In the data rows, zero lies at 4.5, halfway between 4 and 5.
Some points, one per row:
[4 3 5 3 4 4 3 5 2 3 2 5 4 3 2 4 4 4 4 3 7 3 8 5]
[5 4 7 3 3 6 8 6 2 4 2 6 4 4 3 5 3 4 5 5 3 7 4 5]
[7 4 3 4 3 4 9 5 2 6 2 4 5 5 6 5 3 3 6 7 3 6 3 7]
[9 3 9 3 3 7 8 9 2 4 2 9 3 3 3 6 3 4 3 2 6 6 9 7]
[9 3 9 3 3 6 9 9 2 3 2 9 4 3 2 6 3 4 3 2 3 7 9 8]
[7 4 5 4 3 5 6 4 2 4 2 4 4 4 5 5 3 4 5 5 3 5 4 6]
[5 4 3 5 3 4 3 3 4 4 4 2 5 4 5 4 4 4 5 5 3 4 3 4]
[5 6 2 6 3 3 6 3 7 6 5 2 6 6 8 5 3 4 6 8 3 4 3 5]
[4 5 2 5 3 3 4 3 8 5 5 2 5 5 7 5 3 4 6 7 3 4 3 4]
[3 9 3 9 7 4 3 3 9 7 9 2 7 9 9 4 5 4 4 9 3 4 3 3]
[5 4 3 3 3 4 7 5 2 5 3 4 4 5 4 6 3 4 4 4 4 6 5 4]
[3 6 2 7 6 3 3 3 9 5 8 2 5 5 5 4 7 4 5 7 3 4 3 3]
[3 6 2 9 7 3 2 3 9 4 9 3 5 5 5 4 8 5 5 4 3 4 3 3]
[4 4 5 3 3 4 8 8 2 5 2 7 4 4 3 6 3 4 5 3 5 6 7 5]
[3 3 9 3 6 7 3 5 2 3 3 7 4 3 2 4 6 8 3 3 8 4 7 3]
[4 3 9 3 3 6 5 7 2 3 2 9 4 3 3 5 3 4 4 2 4 5 6 6]
[3 6 2 6 8 3 3 3 7 3 7 2 6 4 4 4 8 6 4 3 5 3 3 3]
[3 3 6 3 5 6 3 4 3 3 2 3 4 3 3 4 6 7 6 2 4 4 3 4]
[8 3 3 3 3 5 9 5 2 5 2 8 4 5 6 6 3 4 4 5 4 6 7 7]
[3 9 3 9 6 3 3 3 9 7 9 2 6 9 8 4 4 5 5 9 3 5 3 3]
Here are 10 more points, each followed by its number:
[6 4 7 3 3 6 5 6 2 3 2 6 4 3 3 4 3 4 5 4 4 4 4 6] 0
[4 4 3 3 6 4 3 4 2 4 3 5 5 4 3 5 5 5 4 3 6 5 6 3] 1
[3 4 3 6 9 3 2 3 7 3 9 2 5 3 3 4 9 6 3 2 8 4 3 3] 2
[6 5 3 4 3 3 7 5 5 5 4 3 6 5 6 5 3 4 5 6 3 4 5 5] 3
[4 4 7 3 3 6 8 7 2 4 2 5 4 3 3 4 3 4 5 2 3 6 6 4] 4
[7 7 2 7 3 3 9 3 9 9 8 3 6 9 9 4 3 4 6 9 3 6 3 5] 5
[5 3 6 3 3 5 5 5 2 4 2 6 4 3 3 6 3 4 4 3 4 5 4 5] 6
[5 3 4 4 3 3 3 3 5 3 4 3 5 3 5 5 4 4 5 3 3 3 4 6] 7
[3 3 7 3 5 5 2 6 2 3 2 8 4 3 2 5 6 6 4 2 8 4 6 3] 8
[3 4 6 3 3 5 7 7 2 4 2 4 4 3 3 4 3 5 7 3 3 6 3 4] 9
Which of these numbered points is nearest to each point below, looking only along the 8 directions in which the first points spread most? Its number follows each.
[6 3 5 3 3 4 5 4 2 4 2 6 4 3 4 5 5 4 4 3 3 5 4 5] > 6
[3 8 2 9 5 3 4 3 9 8 9 2 6 9 9 4 4 4 6 9 3 5 2 4] > 5
[5 7 2 8 3 3 7 3 9 7 8 2 5 8 9 4 3 4 6 9 3 6 2 3] > 5
[5 4 4 5 3 4 5 5 7 4 4 2 5 4 5 4 3 4 6 5 3 4 3 6] > 7
[3 8 2 6 3 4 7 3 8 7 6 2 6 8 9 6 3 4 6 9 3 5 3 3] > 5
[7 3 9 3 3 7 8 9 2 4 2 9 3 3 3 5 3 4 4 3 5 6 8 6] > 4
[3 3 2 5 5 3 2 3 5 3 4 2 3 3 2 3 9 5 7 2 3 4 3 3] > 7
[3 5 3 3 3 4 7 5 2 5 2 4 5 4 5 6 3 4 4 5 3 6 3 4] > 9
[6 3 5 3 3 5 8 6 2 4 2 5 5 3 5 4 3 4 6 6 3 4 3 6] > 6
[4 3 5 4 4 5 3 3 2 3 3 4 4 3 4 4 6 4 4 2 3 3 4 4] > 7
[4 6 3 9 3 3 3 3 9 7 9 2 7 8 9 4 4 4 5 9 3 4 3 3] > 5
